In the rows, 128 means zero.
Turns, then the turns between two rows, first turn first; the first pair answered:
z489:
[134 122 140 130 129 149 153 128 152 150 126 109 115 114 127 130 112 113
 120 154 139 144 149 124 114 126 121 154 137 120 114 140 136 121 114 134
 128 142 129 128 124 122 133 141 125 158 158 108 137 127 125 128 128 143
 131 117 140 127 123 112 106 115 134 118 122 119 113] |-> [132 117 110 130 135 130 119 148 108 149 149 117 131 123 123 117 105 117
 136 146 146 154 108 127 124 141 131 121 117 124 119 130 131 110 139 129
 129 128 123 126 119 131 127 128  87 150 158 139 135 123 133 123 117 130
 131 123 122 145 136 122 117 120 111 115 123 120 115]
[122 114 143 150 118  97 141 109 141 133 109 112 129 157 127 139 105  92
 126 140 124 141 134 103 125 104 122 139 166 120 136 140 133 131 128 122
 172 128 108 133 112 111 140 130 158 137 117 103  96 114 150 112 133 125
 148 151 169 131 107 108 125 135 129 117 125 161 107] |-> [118 110 131 139 144  78 104 137  77 130 149 136 125 152 112 152 131 115
 142 139 118 127  91 120 141 122 146 103 149 122 145 116 135 121 140 120
 143 113 117 125 126 134 133 118 127 142 114 162 101 131 127 122 120 124
 133 146 131 161 126 140 156 132  92 133 143 153  97]
[111 110 110 135 110 136 135 127 151 144 113  92 124 123 104 144 118 122
 145 131 134 152 154 126 109 125 123 132 135 116 136 121 123 149 105 118
 140 127 117 132 118 126 150 126 126 133 124 112 122 133 130 113 134 122
 145 138 135 119 151 114 108 113 146 100 139 158 131] |-> [107 112  99 131 131 126 117 145 110 136 143 113 124 121 102 155 143 134
 152 123 134 138 128 138 113 144 143 108 127 123 146 110 120 149 114 124
 119 117 124 130 131 144 137 117 109 141 116 156 130 140 119 125 133 121
 132 134 109 138 159 136 121 116 112 114 154 145 122]
z741:
[124 113 142 122 137 115  91 123 106 140 152 124 119 154 104 131 151 154
 142 139 125  98 132 128 147 163 113 114 140 155 125 135 107 150 111 137
 117 107 109 134 142 148 104 148 135 145  99 169 123 142 134 147 123 143
 109 115  89 152 129 155 151 153 137 148 148 102 125] |-> [123 116 142 118 135 112  91 118 101 142 150 126 122 148 102 132 155 157
 146 135 126  99 127 122 146 164 118 113 142 155 126 127 108 150 116 132
 116 113 112 125 143 144 104 144 130 145 104 169 122 147 136 143 120 142
 110 114  87 154 136 158 149 156 129 148 146 106 124]
[ 99 149 144  89 124 135 142 119 149 119 108 153 130 149 124  96 124 117
 119 123 137 114 152 109 108 116  95 132 104 120 123 132 131 132 110 125
 123  94 141 128 134 121 103 107 117 106 119 131 112 127 100 155 142 117
 138 132 114 137 119 114 127 131 127 147 145 116 132] |-> [114 147 159  96 124 144 151 118 158 118 110 147 116 136 122 117 143 121
 127 132 123 110 158 113 112 110  95 144 121 126 118 136 127 130 100 131
 111 109 150 117 144 123 109 115 124 113 118 132 123 144  93 153 134 137
 135 123 119 141 134 115 121 124 116 151 144 121 128]
[134 135  65 117 101 169 128 137 113 109 125 137 133 166 119 152 127 126
 152 129 170 111 166 138  88 106 112 126 133 137 110  96 153 144 146 124
 120 118 125 147 159 106 136 116 148  83  69 105 161 102 147 138 120 128
 110 125 114 139 128 130 149 139 159 149 167 104 161] |-> [140 138  82 121 110 177 137 132 127 104 127 128 119 155 119 168 142 127
 153 134 166 104 173 142  88 102 116 134 144 142 106 107 148 143 138 128
 118 125 128 141 168 100 137 119 159  87  63 103 163 113 138 140 122 136
 104 126 108 146 131 133 143 134 159 148 169 107 150]
[106 131 127 133  84  94 116  95 100 120 119 146 107  61 159 147 102 103
 121 123 138 158  71 156 147 208 147 132 106 126 135 110  93 119  91 124
  90 118 160 105 128 161 142 166 130 117 167 172 164 121 128 174 113 117
 112 147 146 128 142 131  83 141 122 131 133 108 134] |-> [105 133 126 133  75  93 112  91 104 114 120 146 105  73 159 139  92 104
 117 121 138 161  84 158 148 210 137 135 111 125 137 112  96 119  90 122
  94 112 166 109 129 158 139 165 126 112 166 167 165 112 127 176 122 109
 116 146 144 124 135 134  96 148 126 128 132 103 142]
z403:
[119 132  98 111 119 128 110 118 127 131 131 131 158 148 125 100  81 130
 120 133 150 152 141 121 121 135 117 122 117 124 125 128 113 139 117 121
 149 135 128 168 110 132 133 133 135 128 131 125 137 119 137 132 138 122
 129 153 128 116 118 130 153 130 133 125 119 113 141] |-> [141 141 146 130 130 152 139 124 149 127 130 125 108 117 125 145 128 140
 129 150 128 131 153 125 125 120 130 152 152 132 113 141 111 156  92 142
 125 150 143 150 129 130 140 142 162 148 126 114 140 144 117 146 138 142
 114 144 129 137 138 130 147 109 138 136 131 121 129]
[111 111 121 138 127 131 101 170  97 111 148  79 141 114 148 128 154 115
 121 134 159 110 102 170 117 115 173 105  97 117 137 137 141 124 147 137
 126 135 106 153 116 160 114 145 141 125 159 157 135 154 121 117 139 164
 137 113 129  79 130 132 125 106 129 126 102 141 171] |-> [106 116 120 133 118 134 120 148 126 111 127  73 146 118 154 111 142 115
 123 134 165 121 124 163 116 109 155 115 102 114 128 150 142 127 141 140
 142 137  95 157 106 148 120 147 161 115 156 123 128 142 131 112 148 159
 155 110 144  70 126 120 116 106 147 116  95 142 178]
[128 105 138 145 142 128 145 124 121 120 116 124 116 146 111 127 119 124
 121  94 152 134 141 138 137 127 128 153 103 110 133 148 135 166  91 124
 136 153 140 132 117 126 117  93 137 148 114 120 121 109 139 163 135 159
 116 105 123 141 110 115 128 128 108 154 124 120 149] |-> [126 100 130 141 150 119 132 127 107 118 119 127 111 144 109 135 129 122
 128  91 148 124 127 141 137 126 136 143  99 117 135 145 135 160  96 125
 133 145 143 132 115 134 116  85 129 147 113 131 129 113 144 157 137 158
 116 104 118 143 119 126 133 127 103 163 125 121 146]
z415:
[135 116 129 132 120 123 135 133 130 109 131 128 127 136 144 138 131 126
 124 133 126 128 116 138 125 129 128 127 123 143 125 122 121 131 118 126
 131 128 132 125 135 125 136 140 127 120 136 127 114 133 126 117 115 128
 122 120 120 128 144 124 128 115 135 117 148 131 127] |-> [138 118 129 134 115 121 141 133 130 113 130 128 122 136 149 141 132 121
 118 136 128 128 118 134 121 127 130 129 119 144 125 130 122 134 115 125
 131 128 134 127 132 129 134 135 132 119 135 123 115 129 125 115 113 127
 122 120 124 132 141 129 124 118 137 111 148 127 128]
[170 132 167 115 160 117 138 141  92 124 145 140 108 128 148 174 151 137
 131 143 133 139 114 137 164 116 134 159 108 149  75 126 150 178 113 138
 113 164 171  95 142 119 135 133 142 165 164 149 157 165 125 122 165 143
 130  98 109 134 163 124 110 126 106 122 151 131 111] |-> [168 131 166 116 159 119 137 142 105 131 131 135 108 130 150 169 147 134
 139 150 138 138 118 133 161 112 127 159 109 144  70 125 146 180 110 134
 115 170 164  95 139 119 138 137 142 162 165 139 151 164 127 119 164 141
 127  97 116 135 166 117 102 123 110 126 152 134 114]
[141 123 139 125 122 147 156 145 165 138 113 113 129 131 103 115  95 117
 131 128 133 160 136 132 141 130 134 122 132 122 132 127 141 126 124 135
 154 141 140 141 123 148 132 131 125 124 117  94 139 135 138 131 146 131
 137 130 143 144 136 103 126 147 160 109 152 139 142] |-> [133 122 146 110 121 141 152 142 165 136 119 110 122 134 106 104  91 125
 131 129 128 149 148 136 138 133 133 125 131 123 133 128 141 128 115 138
 150 136 136 149 129 154 115 135 140 125 120  98 140 131 129 146 149 132
 135 131 141 145 121 110 142 155 166 121 154 127 148]
[178 199 172 113 122 159 130 126  98 128 184 143 122 120  88 123 121 164
 190 139 106  86 138 116 141 128 111  73 101 141 136  93 129 146 162 126
 157 100 126 132 124 141  85 118 145 143  98 148 102 104 128 156  92 153
 127 133 116 167 172 159 112 143  92 129 131 126  95] |-> [186 194 164 128 119 172 129 133  94 129 184 134 131 114  88 133 110 149
 192 140  96  99 120 112 140 128 122  71 103 141 140  88 126 143 169 113
 167 104 130 124 121 137  84 121 134 138 101 142  97 107 140 139  91 161
 125 137 119 164 183 153 101 135  91 121 135 146  96]
z984:
[ 90 116 151 134 146 117  87 123 143 109 126 157 103 123 109 129 132 156
 140 132 105 140 106 141 172 117 150 123 116  88 139 123  83 120 112 162
  90 132 133 114  91 178 171 158 123 138 129 173 142 150 155 111 104 111
 108 132 100 121 155 110 132 108 128 110 148 160  99] |-> [ 90 111 145 132 132 129  92 121 152 115 118 140 115 126 109 130 111 144
 141 130 109 160 108 134 172 112 140 130 118  76 136 123  86 114 121 154
 106 133 128 107  77 174 177 166 123 138 128 151 137 152 170  92 109 111
 122 123 112 115 152  95 117 108 135 105 138 173 101]
[130 137 111 123 128 129 143 119 141 142 108 107 144 130 110 130 100 107
 122 125 124 146 130 119 115 128 126 131 144 128 134 107 123 132 132 123
 137 133 128 122 113 128 157 132 126 141 118  89 132 126 136  97 116 124
 147 126 167 122 134 125 108 115 145 118 135 133 127] |-> [120 141 105 100 119 109 128 105 136 128 115 123 147 147 107 115  91 124
 111 124 132 132 144 129 120 140 119 122 133 138 142  97 128 137 132 127
 132 122 119 140 119 129 136 127 133 135 111 102 139 107 131 129 129 104
 145 128 162 126 114 136 136 138 148 133 129 113 133]
[122 126 117 120 105 129 131 112 155 123 113 116 138 136 128 105 104 119
 116 120 143 142 141 110 114 112 103 138 118 123 128 136 118 127 129 113
 131 131 114 144 118 122 127 119 134 116 137  96 134 119 144 126 132 116
 145 133 147 109 111 109 120 135 144 120 109 131 132] |-> [121 124 131 108 112 115 118 118 141 114 127 136 118 137 126 100 122 150
 112 120 149 111 159 121 122 127 108 136 113 137 133 131 126 136 117 117
 107 126 118 154 134 128 111 120 147 122 132 124 138 121 120 148 136 110
 142 133 136 122 111 122 153 135 137 143 114 107 137]

(two turns a pair)
[146 131 144 108 140 116 154  79 134 103 108 139 118 123  79 137 120 162
  94 111 133 146 188  98 135 133 109 163 165 101 152 112 125 152  73 143
 134 152 126 138 131 130  88 136 163 149 131 114 126 143 106 130 155 128
 133 176 143 151 110 129 155 128 170 125 156  80 145] |-> [154 130 135 106 161 107 127  97  96 104 139 158 112 124  72 149 134 183
 106 111 138 130 162 109 139 145 130 138 154 113 159  97 131 148  76 146
 115 143 133 141 142 141  78 127 142 149 128 161 124 153 101 139 145 127
 115 178 125 172 119 154 172 138 147 137 169  75 147] : z489 z489
[133 131 149 139 145 134 151 129 133 131 137 119 103 106 117 150 151 150
 138 158 116 108 130 147 110 112 122 136 148 136 116 130 134 142 103 119
 100 134 139 138 141 126 143 136 138 122 146 106 130 119 112 132 133 118
 104 126 135 135 117 145 135 111 117 137 137 129 117] |-> [129 126 132 134 148 125 131 141 105 125 144 132 115 113 115 144 150 151
 140 155 121 105 108 155 110 124 135 114 135 135 121 114 140 133 124 112
  99 124 138 131 135 133 142 130 113 129 147 140 130 114 118 130 122 109
 101 134 124 137 126 152 136 110 110 139 141 127 111] : z489 z489
[126 147 119 108 121 141 104 132 126 121 141 124 105 110 125 156 159 125
 139 165 113 108 119 138 130 108 148 150 123 158 152 111 148 140 130 107
 118 123 151 149 197 136  97 111  89 132  92 192 145 154 110 140 157 128
 110 104  97 165 129 141 143 148 141 143 140 104 131] |-> [113 155 114  92 111 125 103 106 142 120 130 130 112 120 125 123 135 120
 126 153 127 109 149 139 125 113 125 155 119 152 147 114 154 144 120  99
 127 117 139 164 186 130  84 103 100 127  92 170 146 136 118 155 162 113
 120 105 108 144 104 133 156 167 161 141 136  88 137] : z403 z489
[ 92 134 126 123 155 171 155 128 160 119  96 113 161 102 126 169 126 118
 128 148 113 152 167 123 171 100 156 177 163  91  99 149 138 106 123 120
  70 143 140 143 121 125 126 154  85  51 158  97  82 154 119 120 146 165
 104 119 172 130 129 124  76 150 101  67 129 179 129] |-> [ 72 138 117  79 147 128 125 101 152  99 106 149 155 137 117 115 113 150
 102 132 146 130 205 128 180 128 138 158 140 106 118 137 150 106 115 119
  59 119 132 170 124 133  91 143  98  45 152 131  93 126  97 168 158 122
  99 124 168 126  96 147 138 182 102  88 128 137 143] : z984 z984
[154 116  93 134 120 129 145 140 167 139 123 102 128 106 121 130 146  88
 153 103 125 153  97  97 131 129 162 150 139  97 105 123 143 133 139 124
 119 105 132  85  95 107 129 141 109 105 141 103 102 135 165 115 108 151
 123 124 123 127 132 115  94 102 125 120 134 119  77] |-> [122 122  71  99 109  98 116 121 155 131 135 130 139 138 119  82 126 103
 134  88 152 141 125  99 129 143 141 134 111 104 119 115 152 128 146 125
 125  81 116 106  94 112  95 131 112  99 134 120 103 113 165 133 120 116
 126 137 119 117 109 127 142 131 133 132 136  97 100] : z741 z984
[120 105 124 155 123 133 144 120  99 177 140 124 121 136 106 142 122  97
 130 133  96 146 108 115 132 124 115 112 138 112 101 132 130 127 153 106
 118 124 161 130 129 132 142  97 127 128 124  80 127 117 165 105 146 122
 137 114 127 124 150 119 133 104 157 112 153 165 105] |-> [102 117 122 122 127 108 121 108  96 173 157 153 113 155 106 109 124 123
 117 127 109 120 129 124 137 143 104 106 119 118 114 123 141 128 142 114
 103 105 157 152 138 144 113  87 136 125 120 114 127 106 147 144 159 106
 130 120 115 124 128 136 177 131 157 130 148 133 119] : z984 z984
